A single turn carries every row of the set below to another of its rows. Some are shown first; where does it send the rows asked next?
seti: [-1.25  0.81 -0.16 -0.28  2.62 -0.22  0.23  0.09  0.12  0.17 -2.18  1.95
  0.95  0.82 -0.95  0.62  1.08 -2.40  0.51  0.72]
laren: [ 1.28 -0.34 -0.85  1.82  2.85 -2.69 -4.15 -0.13  3.03 -0.68  0.93  1.60
  0.07  0.75  0.20 -0.76  1.51 -0.36 -1.36  0.01]
por: [ 0.80 -1.28 -1.03  2.85  1.53 -0.80 -4.33  0.32  2.80 -2.03 -0.10  1.54
 -0.12  0.44 -0.14  0.17  3.51 -0.13 -1.57 -0.49]
riteg: [ 1.01 -0.43 -1.20  2.75  1.34 -0.05 -3.85  0.78  2.47 -2.59 -0.21  1.25
 -0.81  0.80 -0.32  0.39  3.43 -0.11 -1.08 -0.19]
nog: [ 1.26  0.71 -0.44  2.29  1.97  0.09 -3.58  0.76  2.25 -1.76 -0.74  0.52
 -0.27  0.89 -1.30  0.16  0.86  0.58 -0.61 -2.61]
tuf: [ 0.89  0.40 -0.41  3.33  2.55 -1.97 -3.90  0.33  2.15 -0.64  1.00  1.84
 -0.25 -0.38 -0.11 -0.44  2.01  0.17 -2.24 -2.29]
nezu: [-0.75  1.05 -0.98  0.46  2.26 -0.24  0.13 -0.65 -0.75  0.59 -1.22  0.50
  0.41  0.97 -0.71  1.20  1.86 -3.27  0.55  1.19]
Puzoz: [ 1.15 -0.75 -0.27  1.77  2.45 -1.33 -2.86  0.66  2.94 -1.75  0.60  1.80
 -1.31  2.28  0.90  0.52  2.62  0.49 -0.70 -0.66]
zufo: [-1.66  1.22  0.29  1.62  2.47 -0.66 -0.18  0.55 -1.59  0.95 -1.49  0.54
 -0.19 -0.54 -1.38  1.97  2.14 -3.09 -0.47 -0.61]
Gito: [-1.09  2.05  0.03  1.86  2.07  0.10 -0.13 -0.31 -1.22  1.05 -1.20  0.06
 -0.53 -0.03 -0.73  1.65  2.64 -2.74 -0.11 -0.70]
datu: [ 0.21  0.67 -0.81  2.50  2.14 -0.82 -3.75 -0.05  3.09 -3.10  0.12  1.93
 -0.59  2.21  0.05  0.00  2.76 -0.68 -0.83 -1.45]
Rud: [-0.06  0.31 -1.00  2.25  2.14 -1.53 -3.77  0.02  3.37 -2.82  0.52  1.83
 -0.82  1.99  0.40 -0.16  3.11 -0.82 -1.21 -0.70]
mopas: [-2.13  2.08  0.32  1.24  2.23 -0.22  0.42  1.24 -0.77  0.35 -1.74  1.60
 -0.45 -0.34 -0.91  0.90  2.06 -1.87 -0.49 -0.74]
vesun: [-0.65  1.10  0.12  0.46  1.25  0.36  0.03  0.76 -0.23  0.62 -1.87  0.46
  0.66  1.25 -0.65  1.57  2.00 -2.39  0.84  1.10]
bip: [-1.70  0.44  1.14  1.84  1.54 -2.11 -0.91 -0.05  0.27  2.61 -1.72  0.15
  1.25 -0.29 -0.15  1.60  3.24 -2.15 -0.91 -0.62]
nunon: [-0.64  0.41  0.31  0.15  2.58  0.33  0.41  0.23 -0.40  0.29 -1.90 -0.11
  0.08  0.60 -0.45  1.36  0.58 -2.52 -0.25  0.45]
gopes: [ 1.18 -0.62 -0.31  2.04  2.24 -0.13 -2.57  0.86  2.71 -1.96  0.18  2.23
 -0.72  2.09  0.47  0.75  2.31  0.41 -0.85 -1.80]
Sevik: [-0.03  0.17 -0.99  2.99  1.95 -1.01 -3.69  0.09  2.89 -2.78  0.30  2.31
 -0.24  1.73 -0.09  0.04  2.84 -0.74 -1.61 -2.03]
saka: [-0.87 -0.19 -0.26  0.79  2.43 -1.86 -0.77 -1.78  0.12  1.98 -1.33  0.36
  1.35  0.40 -0.27  1.24  2.20 -3.21  0.15  0.71]
sarog: [ 0.95 -1.04 -1.40  2.33  1.40 -0.52 -4.15  0.46  2.57 -2.30  0.05  1.54
 -0.49  0.84 -0.09  0.25  3.20 -0.27 -1.15  0.32]
Taf: [ 0.38  0.43 -1.72  2.88  2.06 -2.21 -4.91  0.72  2.44 -0.49  0.35  1.15
  0.72  0.73 -1.62 -1.16  2.28 -1.92 -1.02 -0.36]
mas: [-1.35  1.60  0.77  2.00  1.23  0.25 -0.07  0.99 -0.71  1.33 -1.92  0.27
  0.32 -0.06 -0.82  1.73  2.81 -1.84 -0.30 -1.07]
Tato: [-0.54  0.23 -0.98  0.68  1.90 -0.34  0.04  0.09  0.16  1.29 -1.36  1.11
  0.87  0.92 -0.35  1.36  0.62 -3.23 -0.03  1.17]
viza: [-0.31 -0.40  0.86  1.27  2.41 -1.90 -1.10 -1.40  1.10  2.38 -2.01  0.47
  1.39  0.40  0.05  1.60  1.31 -2.73 -0.29  0.14]
karu: [-0.87  1.44  1.60  2.60  2.25 -1.52 -1.00 -0.58  0.16  2.43 -1.60 -0.31
 -0.57 -0.39  0.01  1.76  2.37 -2.17 -0.48 -1.04]
Rop: [ 0.84  1.20 -1.69  2.28  2.14 -1.62 -4.77  1.03  2.36 -1.18  0.31  0.81
 -0.22  1.31 -1.59 -1.30  2.30 -1.82 -0.02  0.48]
dorok: [-0.99 -0.16  0.61  0.22  1.75 -1.88 -0.81 -0.25  0.70  1.71 -1.75  0.28
  1.42  0.97 -0.09  1.34  2.41 -2.46  0.24  1.82]
pag: [ 0.30 -0.90 -0.83  2.25  2.08 -1.93 -2.80  1.04  2.93 -1.09  1.25  1.97
 -1.18  1.40  0.97  0.42  2.90  0.34 -1.74 -0.99]
bige: [-2.27  1.35  1.68  1.69  2.59 -2.44 -0.72 -0.17  0.04  1.60 -1.77  0.74
 -0.16 -1.06 -0.49  0.88  2.79 -1.60 -0.91 -1.01]
Felom: [-1.44 -0.03  1.26  0.23  2.94 -2.54 -0.84 -1.17  1.18  1.50 -2.42  1.25
  1.11  0.34 -0.32  0.69  1.94 -1.93  0.26  0.53]
Fifub: [-0.89  2.21 -0.06  1.71  1.80  0.11  0.16  1.00 -0.84  1.14 -0.95  0.32
 -1.21  0.10 -0.35  1.65  1.62 -2.50 -0.38  0.18]
daz: [-1.35  0.79  0.51  1.42  2.33  0.02  0.38  0.51 -0.92  0.83 -1.62 -0.25
 -0.41 -0.59 -0.31  1.47  1.37 -2.26 -1.49 -1.27]
depup: [-1.32  0.85  0.72  2.14  2.39 -1.68 -0.87 -1.46 -0.37  2.26 -1.40 -0.14
  0.47 -0.59 -0.26  1.60  3.11 -2.55 -0.63 -1.06]
nidof: [-1.75  0.63  1.14  1.53  2.82 -2.43 -0.94 -0.36 -0.88  1.70 -1.56  0.24
 -0.03 -0.53 -0.70  1.65  2.74 -2.93 -0.64 -0.09]
netel: [ 1.45  1.45 -0.83  3.01  2.50  0.21 -3.33  1.15  1.47 -1.79  0.72  1.92
 -0.81  0.59 -0.60 -0.39  1.17 -0.17 -1.22 -1.96]
Nibo: [-1.65 -0.06  1.16  0.98  2.63 -2.12 -0.39 -0.43 -0.02  2.00 -1.74 -0.51
 -0.21 -0.82  0.32  1.35  1.83 -2.20 -1.75 -0.50]
sude: [ 0.02 -0.53 -2.09  1.38  1.86 -2.71 -3.76  1.14  2.72 -0.68  0.91  0.63
 -0.72  0.39 -0.43 -0.66  1.48 -0.02 -1.86 -0.02]
reta: [ 1.23  0.74 -0.87  0.89  2.00 -1.18 -3.78  0.74  2.62 -1.76 -0.02 -0.07
 -1.45  1.34 -0.62 -0.39  1.10  0.60 -0.05  0.08]
mipo: [-0.99  0.56  0.16  0.60  2.82 -0.47 -0.17 -0.19 -1.01  0.29 -1.91  0.75
  0.60  0.58 -1.30  1.70  1.39 -3.34  0.51  0.55]
kor: [-0.89 -0.55  0.87 -0.14  2.91 -1.59 -0.25 -0.87  0.53  1.34 -1.91 -0.30
  0.29  0.51  0.13  1.01  1.09 -2.45 -0.53  0.89]
Gim: [ 0.95 -0.68 -0.79  3.11  1.36 -0.31 -4.24  0.57  2.43 -2.22 -0.22  1.34
 -0.58  0.46 -0.25  0.42  3.70  0.15 -1.54 -0.77]
kima: [-1.07  0.02  0.99  0.36  2.90 -2.21 -0.98 -0.95 -0.19  1.04 -2.01  0.32
  0.65  0.35 -0.74  1.53  1.89 -3.28  0.25  0.94]
Dure: [ 0.22 -0.61 -1.64  2.51  1.71 -1.42 -3.74  1.01  2.46 -0.72  0.10  1.29
  0.35 -0.13 -1.05 -0.07  1.12  0.18 -2.33 -2.46]
zeki: [ 1.10  1.79 -0.96  2.97  2.22 -0.58 -4.56  1.02  1.92 -1.45 -0.10  0.69
 -0.31  1.05 -2.10 -1.15  2.36 -1.44  0.11 -0.96]
zak: [-0.37  0.06 -1.21  2.77  1.93 -1.64 -3.69  0.42  3.04 -2.58  0.62  2.21
 -0.34  1.36  0.15  0.02  2.99 -0.83 -1.85 -1.27]
soku: [ 0.61 -0.92 -0.91  2.70  1.95 -0.66 -2.59  1.30  2.47 -1.34  0.73  2.57
 -0.56  1.36  0.48  0.75  2.57  0.20 -1.84 -2.27]
zepod: [ 0.75  0.95 -1.01  3.62  2.18 -1.23 -5.05  0.72  2.01 -0.80 -0.08  1.07
  0.61  0.42 -2.00 -0.91  2.64 -1.50 -0.84 -1.83]
Doni: [ 2.04  0.74 -1.22  1.47  2.64 -0.61 -3.28  0.59  2.27 -1.92  0.88  1.90
 -0.47  1.64 -0.32 -0.85  0.72 -0.43 -0.38  0.24]

viza turns into karu
seti turns into Felom
datu turns into Rud
And these:
nezu turns into saka
laren turns into tuf
bip turns into mas
nunon turns into kor
Taf turns into zepod
gopes turns into Puzoz
Gim turns into riteg
mipo turns into kima
sude turns into Dure

